0: [128 100  90  98 118 168  64  80 212 138 167 231  74 101  44 111 173 113
 207  99 195  84 108 111 103 228  72 125 195 112  19 255]
1: [125 128 115 111 129 146 103 115 134 112 124  94 148 146 165 154 141 126
 122 133 104 149 125 119 135 115 117 147 116 124 130  92]
2: [113 139 113  93 150 133  65  69 124 110  94 102 157 161 184 151 133 117
 108 156 101 136 130 122 163 108 101 161 116 144 155  66]
3: [123 145 137 116 115 126 132  79 101 127 124  81 148 146 177 136 115 138
  89 186  99 150 119 129 160 103 154 140  95 134 152  71]
4: [ 92  95 104 115 124 129  79  55 111 202 135 115 136 115 153 104 138 134
 163 173 153 111 105 103 151 153 127 147 149 127 128 119]
5: [134 128 118 111 106 119 136 138 127 132 137 113 128 118 137 139 147 118
 140 110 134 142 117 128 139 116 125 137 124 128 134 130]
6: [121 152 131 127  84 120 175 100 104 139 119  86 133 140 138 126 111 142
  62 183 100 133 106 170 182 129 156 100 101 117 168 132]
7: [115 108 120  97 173 113 110  56  92 169 120 123 148 139 177  91 118 111
 134 185 139 128 140 120 148 117 166 176 128 147 142  75]
8: [110 135 114 115 130 123  95  74  95 134 106  53 168 154 187 158 117 148
  86 196  74 165 109 123 166  94 121 139  88 129 166  27]
9: [142 131  80 125 129 154  94  91 200 171 177 228  61  58  34 100 153 115
 182  88 183 108 103 110  86 202 100 131 214  86  10 255]
10: [106  87 132 137  98  89 201 135  69 229 134  68 148 125 118 113  96 187
 106 215 115 151  88 155 139 131 191  65  83 106 158 107]
11: [100  60 130 145 109 112 113  78 110 233 167 158 125 100  96  62 134 146
 187 175 191  97 116  75 108 171 142 117 161 134 100 170]
12: [ 98  59 106 140 119 107 140 134 110 220 152 144 109  99  78  81 137 120
 205 138 188 109 117 118 115 168 163 124 168 127 107 180]
13: [123 105 117 152 191 121 102 195 186  70  99 255  88 148  27  71 127  60
 175  35 200  47 213 155  99 186  90 161 198 166 118 202]
14: [131 150 118 100 146 134  51  53  89  99 111  56 174 157 255 179 118 149
  81 184  48 170 115  86 156  62 117 171  75 133 172   0]
15: [112 110 110 115 129 102 144  97  93 169 113  62 178 159 150 114 112 131
  95 199 107 152 119 146 168 113 154 136  93 132 171  52]
16: [119 145 157 156  63 129 146  87 108 156 131 103 117 121 152 138  99 175
  81 188  96 123  96 137 154 144 152  87 102 104 143 146]
17: [141 125 146 140 199 114 158 241 122  30  73 127 158 174 110 150 119  95
 116  55 110 150 203 130  98  66 104 147 116 172 179   0]
18: [121  77 153 133 119 118 139 104 112 215 167 158 122  98 110  88 131 163
 182 163 181 113 103  92  91 154 154  90 135 127  86 178]
19: [ 90  40 111 103 142 117 116  60 103 255 165 183 101  83  93  70 156 128
 235 164 221 100  88  86 121 182 165 108 173 133  66 236]

[124  84  88 144 214 110 122 203 162 114 113 251  85 132  23  56 124  66
 192  53 202  62 198 169  90 191 119 170 195 148 102 213] 13
[ 90 108 123 118 102 131  74  60 121 176 129 131 122 121 145 113 141 126
 164 155 163  94 115 109 158 155 122 144 158 143 137 138] 4
[122 138 137 118 113 117 146  92  91 137 126  84 145 144 178 126 109 142
  89 190 101 145 121 139 159 106 171 139  91 132 159  76] 3
[173 154 110 189 210  86 200 228 159 101 114 255  77  97   0  51  88  93
  89  50 158  91 176 170  72 153 113 109 179 117 100 235] 13
[116 101 122 124 146  86 144  98  76 204 117 104 149 126 132 108 109 145
 110 194 121 152  97 126 144 105 155 108 102 129 147  85] 15
[157 135 159 180 165  99 233 255 126  80 118 184 103 139  71  83  92  98
 113  47 146  89 193 189  96 122 177 109 125 138 157 125] 17
[110 114 116 120 108 100 142 103  86 173 109  61 161 148 145 137 105 163
  82 210  88 165  95 150 161 113 141 109  80 119 169  70] 15
[134 130 120 126 204 111  96 175 120  38  63 102 175 189 148 166 121  89
 100  95  85 168 190 118 128  53  84 175 106 172 181   0] 17
[142 138 127 146 145 113 171 230 138  56  95 114 137 163  91 139 111 112
 100  85 106 139 170 173 118 110 117 134 109 138 166  73] 17
[129 158 173 173  38 122 160 105 105 142 123  93 116 125 143 160  88 194
  49 192  70 135  88 138 152 130 144  58  85  99 155 141] 16
[147 132 115  94 107 166  87 123 172 104 159 136 116 115 143 164 159 144
 160 100 126 131 108 109 104 146  99 137 134 108  84 193] 5
[106 124 114 111 122 121 113  79  95 153 111  50 167 147 169 159 124 151
  98 196  87 173 100 126 164 100 127 124  92 128 156  47] 8
[161 143 164 200 183 106 212 255 107  72 102 130 141 145  94 129  90 116
  84  65  88 140 179 146  85  77 153  84 105 127 160  37] 17
[142 164 153 133  50 146 179 166 156  76 138 107 122 131 130 145 147 119
 107  86 125 123 130 146 145 131 118 122 118 133 149 143] 5
[184 138 180 195 205  93 235 244 136  89 115 236  98 125  25  85  71 132
  83  82 134 111 176 164  48 125 157  57 116 127  95 188] 13
[107 124 114 133  76 122 142  75 114 187 145 110 125 101 121 105 131 139
 120 169 138 133 106 111 156 146 137 133 148 116 134 147] 4
[123 109 112 152 132  97 181 141 101 190 139 136 116 103  82  82 117 113
 130 138 148 125 126 140 131 136 173 118 148 116 129 153] 12
[124  98 100 155 191 118  93 183 204  82 109 255  63 134   0  48 124  59
 183  40 220  31 212 162  90 222  78 160 223 159  90 255] 13
[128 134 115 106 171 180  24 107 115  94 136  42 159 119 255 223 157 146
 176 111  67 188  96  59 106  57  99 162 100 104 103   0] 14
[169 140 169 179 221  95 221 251 125  66  88 209 125 155  52  83  70 115
  70  74 124 105 207 171  67 109 159  87 121 144 146 105] 17
[ 60 183 177 238  76 140   0  66 103  33  63 143  59 135 114 188  96 117
 105 130  85  60 157  90 186 114  57 105 193 180 207  75] 2
[143 155 135 106 127 186  63 113 152  78 153 104 134 124 197 176 155 147
 156  98 113 123 109  92 113 123  86 138 121 114  98 111] 1
[153 148 151 174 191 107 203 250 133  40  79 165 136 167  69 107  84 106
  66  68 106 115 213 173  93 106 136 118 126 146 174  67] 17
[130 130 181 151 157 130 176 235 144  24  83 132 149 181 130 130 126  83
 133  40 141 111 220 147 112  94 129 159 117 187 184   6] 17
[138 146 110  97 107 141 120 164 140  69 125  59 165 149 145 174 150 130
 116 109  94 167 122 129 136  96  83 147  99 128 154  59] 1
[100 125 163 144 143 131  47  59 105 135 120 163 109 133 164 124 119 126
 153 154 151  76 131  96 145 130 129 123 146 162 133 118] 4
[116 155 131  91 130 134  83  74 131  87  87 101 162 174 193 153 137 106
  89 145 101 130 138 132 179 104  99 160 106 157 174  59] 2
[159 137 149 170 199  98 205 255 105  13  86 103 163 181 101 105  85  90
  83  72  98 130 227 165 107  69 143 158  95 170 211   0] 17
[148 128 109 128 115 147 141 135 159 159 172 164  91  77  77 129 153 131
 165  98 151 136  90 118  99 163 127 104 160  89  45 255] 9
